Here is a table of points, one per row:
[ 29  23  10  30 -47  45  30  47  12 -20  37 -16 -17  13 -29 -17]
[-33  -7  -4 -66  -3   2 -71 -14 -12   1 -65  -5  21  20  32  24]
[-16  -3  -5   6  -2 -22 -25 -20   8 -26   1 -12  13 -16  -1 -22]
[ 24 -37  -3 -14  11   7  16  39   2  37 -18  51 -24 -12 -18 -20]
[  4 -21 -17 -16  16 -29 -21   3 -17 -11 -29   9  -5 -21  15 -18]
[ -3  28  37  17 -44  29 -18 -27  -4 -20  26 -14  43 -18   0   3]
[ 39  -9 -25 -14 -22  49  44  34   9  11  28  41 -16   2   4 -32]
[ 28  39 -25  29 -21  30  37  19   0  25  19  -6  26   2 -57  -1]
[-17 -34  22 -21 -13 -30 -37 -26  14 -20 -32 -20  19  -8  13  -8]
[ 28 -13  24  -9  21  13   2  -7  -9  12  32  19 -34  -5   4  -7]
[-30 -30 -31 -21 -14 -20  -6  42   1 -11 -54 -18   9   8  15 -17]
[  1 -29 -19  33  -9 -47   6  13  -5 -17  28 -41  -4  -6  10 -34]
[-24   0  -9  22 -27 -21  18 -20  19  13  34  -6  10   9 -49 -12]
[ 46 -11 -36 -30  34   2  57  24   9  15   8  10 -72 -21  16 -12]
[-10  33  30  30  20   3 -31 -35  18 -29  15 -26  32  -5  -5   9]
[ 21   6  27  22 -21  12 -24 -17  10  13  -4   9  41 -19 -16   2]
[  3  -6  44  11 -21 -25 -55 -26  -5 -29   3 -20  33  24   6  11]
[ 36 -27 -35   9  27 -12  32  10 -26   7  51  -7 -23 -41  -7 -48]
[ -2 -12 -27   4 -18   3   8  26  -3  30  31  -8  14  19 -23 -29]
[ 50   4 -35 -15  20  -8  56  38 -26  -7  36   0 -90  -7  12 -24]
[ -4 -20 -11 -61  18  20 -20  -2 -13  17 -49  23 -14 -16  -7  -2]
[ -8  36  25 -49  29  15  -6  14   7  -7 -29  26  -9 -33  21  22]
[ 28  18  13  17  -4  -8  20  22  11  40  32  26   1  -2 -36 -28]
[ 37  13  29  32  13   3   0 -25 -15 -52  33 -17 -12  -4   2   7]
[-29  14   5  18  21 -22 -21 -11   2 -12 -35 -16   1  20  12  23]
[-20  -9  26  -2 -12   3 -24 -32  -3   9   9 -29  25 -24  10  -2]
[-37 -21  20 -45 -26  13   1  31  -8 -31 -35   4 -29   8   7  -2]
[ 11 -14  -1  39  35 -25   3 -20 -11 -18  -2 -14   0  22  22  35]
[-36   1  -8 -22  -7 -21  -8 -19  -4  45 -39 -10  16  42  11  -3]
[ 20 -10   1  31 -22   1  12  -3 -11  10  28   2 -14 -19 -12 -22]
[ 24  -2 -45 -37  39   3  33  30  -6   7 -49  42 -15  -8 -18  34]
[-44   2   5 -19 -16 -10   0  20  11  -3  -2 -13 -27  53   5   0]
[ 48   2 -30  14  12 -10  59  52 -10  13  48  10 -27 -15 -19   3]
[-19   9 -19 -27  42  -4  -8   2 -24  -8  -1   9 -23   1  12   3]
[ -6   0  25  -6   8   1 -20   4  -7   6 -15  17   3  11   7  20]
[-16   0  -1 -24  16  47 -47 -15 -20 -13 -63  -5  19 -22  -7  39]
[-56   9 -11 -65  -5 -47 -36 -21 -44 -46 -46  15  22  36  37  11]
[ -1  -2 -25  15  -8 -24  15  10   5  51  26  17  20  -2 -23  -1]
[-20   2  51  -4 -17 -18 -65 -32   9 -30   5   2  39  36  -7  32]
[-11 -24 -43 -16  24 -26   8  14 -20  54 -20  12 -21   5   1 -17]
[ 12   8 -15  12  -8 -12  30  23   2   4  -9  18 -31   8 -17 -27]
[ 31  10  12  31  23  15  11  29  35 -10 -10   2 -27  19   7   5]
[ -7  12  12 -11  28 -16 -36 -69 -14  -1 -42  32  14 -21  11  12]
[  0   1  18   7 -12 -10   7  -7  13  -3   8   4  10  -6   9  14]
[-16  27  41   4 -23   1 -58 -48 -18 -31  21  -3  33   6 -37  18]
[ 29  11   8  34   8  24  44   6 -10 -25  25 -13 -19 -18 -15  17]
[-36 -10  -8 -30   6 -12 -21   9   7  21 -23  10  -4  24  19  -5]
[-22 -30  30  -6  52 -21  -9 -29 -34 -32  -9  -7   5   7  27 -21]
[-32 -20   0 -63  25   6 -42 -31 -11  -1 -49 -16  -3 -14  40  19]
[ 12  23   0  -6  26  41  23 -13  -1  24   1  13 -19   1 -34  12]
[ 23   8  18 -29   3  47  20 -13   5  33  36  26 -18  -5 -46  35]
[  8  17 -26  21 -34  18  26  40   2   7  48 -20  15   5 -24 -25]
[ -9 -21 -49 -34 -16 -11  13   2   0  32  42  17   4  10   0 -15]
[-10 -13 -12  23 -13 -12   7 -36 -10   1  34 -47  29   1 -14  -9]
[ 23  -3 -12  -6 -39  -2  53  27  -7   4  12   6 -33   6   7 -25]
[ -8  17  21  11 -22  28  16   1  26  -9 -20   1   6  12  -5  14]
[-20  39   4  58 -46  18  22  32  18   8  35   2  15  37 -42  11]
[-13 -11   2 -18  -8 -36 -47 -34   7 -19 -13  -5  21 -34  33   5]
[-11 -38 -16 -29  16  -8 -51  35 -25   8 -28  -3 -11   3  39 -33]
[-24  -7 -15 -14  -6  -3 -23  -2   6  -4 -51   7  -6  -3  20  -8]
[-18  23  32  29 -41   1  23  27  20 -23   3 -11  16  24 -13  28]
[-17  16  61  23 -21  42  -2 -19  24 -17 -17 -27  34  32   2  36]
[-58 -11  26 -15  -2 -25 -56 -31 -13 -17 -30 -34 -24  11  31 -14]
[ 14  18  12  -8  11   6 -17 -31   0 -12   6  23  27 -20  -4  12]
[ 32 -53 -27 -34  -4 -10 -10  36 -19  21 -34  47 -19 -36  60 -30]
[ 21  17  38  -3  -9  24 -10 -40 -12 -36  38 -28  14  11   0  47]
[-59  -5  20 -23  14   2 -62   1  12 -19 -24 -30  12  16  38   8]
[ 36 -17 -26 -13  24  25  27   3 -21  70  42  33 -39 -27 -13 -33]
[ 50  21 -12  45 -11  35  22  36  -5  26  14   4  21  16 -63  -4]
[-30 -35  23 -35  20   5 -35  -7  19   2 -32 -16  -4  19  44   4]
[ 23  38   4  14  20 -10   7 -18  -9   2  56 -12 -14 -17   4   5]
[ -7 -25 -42   1  15  35  21  38   3  25 -34  10 -20 -11  10  -2]
[-32 -18 -16   4   0 -29 -24   2  19  14 -15   1  27  16  -4 -26]
[-14  -5   6  17  17   5  37  30  40  -1 -47 -31 -25  22  20 -18]
[-27   8  29  -4 -50   7 -31  -5   6 -13 -20  13  34  -2  25  24]
[-49   1   0 -14 -15 -16 -31   7  -9  28 -48  -4 -38   6  35 -35]
[  4  -6  -8  41  -1 -33  -2   7  11 -24   8 -42  17 -16  23 -26]
[-45 -11   9 -25  10  -6   6   3   6 -22 -15 -30 -12  11  49 -28]
[ 28  18  -9 -31   7  24  30  32   2  29 -12  24 -11 -17 -31  -6]
[-15  11   3  11 -10 -26 -23 -32   0  -6 -31  17  68 -10  -3   4]
There is one direction along which these points spread out most. How many in every 100 of the points above lie lower along it than each point below? Round to a whole number. More than half of the points above lie lower than the first one.
[  7  37 -17  -8  -6  42  45   9 -22  14  39   4 -18  -5 -25  30] : 86
[ -1 -34 -17   7  28 -20  12  31 -15  -4 -18  -8 -48   9  54 -46] : 60
[ 46 -20 -51 -60   6  -2  10  30 -27  32 -48  33 -23 -32  25   3] : 64
[ 45  30  14   5  -5  40  49 -16 -25  36  41  26 -16 -18 -44   3] : 96
[ 27 -18  -3  40 -10  13  46  14 -11  -1  28 -24 -15  -3 -22 -27] : 89
[ 17  31  45  19  -3  39   5 -40   2 -23  33 -37  29  -3 -21  47] : 53
[ 17  16  36   8  15  -4  -7 -29   5 -18  -7  14  -8 -10   7  36] : 44
[ 20 -11 -35 -16  48 -17  13 -10 -21   9 -39  37 -37 -24  13   5] : 61
[ 27   5  39   4  50   6 -28 -31 -15 -39  14 -19   4 -26 -16   6] : 44
[ -6 -46  26 -16  -1  34 -10  20   1   6 -10   9 -12  15  -9 -10] : 54
[  8  -7 -11   5 -24  10  21  -3   2  45  52 -10   4 -24 -46   0] : 85
[ -2   6   2  -7 -32  15  16  32   5  10  11  16 -10  10 -39  22] : 73
[ 40  -3  19  33  -1  22   9 -25  -8  49  36  11  13 -26 -36   1] : 83
[  9 -26   5 -18  21 -23 -57 -11   5  -8 -57  -9   4  -9  21 -19] : 14
[  4   0 -16   6   2 -17  17 -11   7  15  33  -3  11 -33   6   5] : 64
[ 10  -2  12  42 -21 -16   2  16  20 -41  -5 -19  13   4  41 -15] : 50
[ 15  -2 -31 -35  -2  21   4  -1 -27  11 -19  32 -24   2   1 -18] : 64
[-11  35 -22   4 -47 -14  40   7   5  50  17  -3  34   3 -28  12] : 74
[  8  27 -22  26 -17  -6  39 -11  16 -18  70 -15 -24   9 -28 -10] : 86
[-26   2   7 -22   0 -11 -39 -28  35 -29 -40   9  16  37  41  -3] : 8
[ -4  37   2  -7  31 -27 -31 -23  14 -40  23 -16  27   6  -4  43] : 28
[-16   8  18   0  -5  -8 -20  -6  10  35  -1   2 -10   2  -1 -18] : 50
[-10  41  32 -29  14  18 -15 -26   7 -24 -11   4  29   0  -3  49] : 21
[  8 -38   7 -22  16   3  23  14  -5   4 -22   7 -22  -4  44 -10] : 56
[-37   3  33  -7 -19 -29 -32 -20  30 -50 -37 -25  18  39   4  25] : 6
[ 14 -16 -43  -1  -3   2  -3  28  -5  18 -24  22 -10 -10   9 -27] : 64
[-29   7   5  28 -21   5   9  -5  -3  -2  -5 -19  28  10   2  16] : 48
[ 42  23 -36  21  18 -19  41  46  -3  26  16  41 -20  15 -14 -31] : 98
[-36   9  -5  16 -24   3 -22  -3  27 -30 -47 -21  29  16 -26  13] : 21
[ 19 -17  15  11 -10  -1  27   0  22 -14 -15  -7 -11 -22  17 -10] : 61
[ -6  22  30 -19   3  49 -19 -58   3 -36  36 -14  25   1 -32  38] : 38
[ 10  -5  38  14  35   9   3 -21  25 -42 -19 -13  21  10   4  43] : 33
[ -4  38 -18  33 -42  20  13  38  18 -26  72 -20  32   6 -21 -20] : 83
[  9  19   1 -23  30   6  -4  37  -2  14  14 -23 -34 -19  23   7] : 64
[-28 -40  16  31  20 -19 -28 -24   1 -27 -11 -11   8  10   7  -6] : 21
[ 55  18 -11  28  10  14  26  42  11  12   7  29 -52 -15  14  -6] : 93
[ -1  -5   4  14  25 -26 -16 -25  32 -24  10 -12  28   9  -2  21] : 38
[-12  11  -9  38 -40  19  18 -25  23  12  16 -33  10 -19 -27  23] : 64
[ 37  15 -34  34  16 -19  23   2 -25  14  52  29 -23  -1 -37 -13] : 94
[ -3  28   0  -5  47  12  -4 -30   0  -5  22  11   7  12  -6  39] : 51
[-33   7   9  -7 -31 -15   4  19  11  -3  -5 -10  30  -7  10  20] : 41
[-39  -8  16  19   0   1 -22 -30  25 -50  -1 -28  34   8  25  11] : 13
[-13  16  19  11 -23 -12 -23 -34 -10 -29   6   5  27  14 -12  -5] : 33
[ 22 -20 -25  23  -3  -2  33  31   0  26  18 -10 -33   4 -12 -29] : 89
[ 16   8 -14  20   1 -29  37  11  -5   4  17  12  30 -15 -15  -5] : 74
[ 32 -15 -46  24   6   1  46  11 -23  14  56   9  -4 -25 -11 -35] : 98
[ 31 -21 -11 -27  28  -7  37  15 -15  40   5  44 -39 -18  17  -6] : 83
[ 19  -6 -23  38  32  -4  -3 -14   8  10  16  -7  10 -16 -24   2] : 65
[ 11  17  -1  38 -26  29  44  22  -1  40  35  28 -19  -2 -29  -7] : 96
[-36 -18   8 -24 -30  -7 -26  35 -16   9 -48  22  15  13  24  20] : 19
[ -8 -23   6   5 -29 -39   5  13  22 -20  25   1  14  22  11   0] : 51
[ -6 -12   3  66  14 -15  -9  -6  17   5  47 -21   0   6 -12 -32] : 65
[-31 -20  -8 -45   0 -19 -42  -6 -16 -10 -62  -6 -11   8  54 -21] : 8
[-18  19   0   9 -29  -2  -6 -22   9  -6 -35   2  22  18 -22  19] : 35
[-12   0 -18 -53  24  19 -18 -12 -31  20 -33  14 -28 -11  21  31] : 35
